Each row has a name. Each piece below is followed by the name of the row it came from, unless a question asks for something else. Each question is about the rows just above it. Places in a row count from 0.

J137: [131 175  87 125]
J90: [128 109 148 126]
J915: [131 190  88  94]
J633: [125 102 130 163]
J479: [129 173  84 122]
J897: [128  87 177 122]
The one value in J633 and J137:
[125]
Which value is in both J915 and J137?
[131]

J479: [191 161  72  83 191 117]
J633: [153 154 154 105 153 152]
J897: [106 147 155 143 124 140]
J749: [ 92  93 155 158  96 131]
J2: [ 82 109 186 170  92 139]
J90: [191 177  76  85 174 125]
J626: [119 160 160 133 134 119]
J137: [119 160 147 160 134 139]
Count of [139] in J2:
1
Count of [160] in J626:
2
Times [83] occurs in J479:
1
At which places does J137 hold [160]?
1 3
Times [153] occurs in J633:
2

J90: [ 54  54  54 127]
J479: [ 53 127 134 126]
J395: [135 127 134 123]
J897: [191 191 124 124]
J749: [ 54 129 107 127]
J137: [199 124 191 128]
J95: [ 68 131  69 125]
J626: [133 124 125 128]
J2: [135 127 134 131]
[ 68 131  69]
J95
Count of [124] in J897:
2
Count of [54] in J90:
3
[135 127 134 131]
J2
[199 124 191]
J137

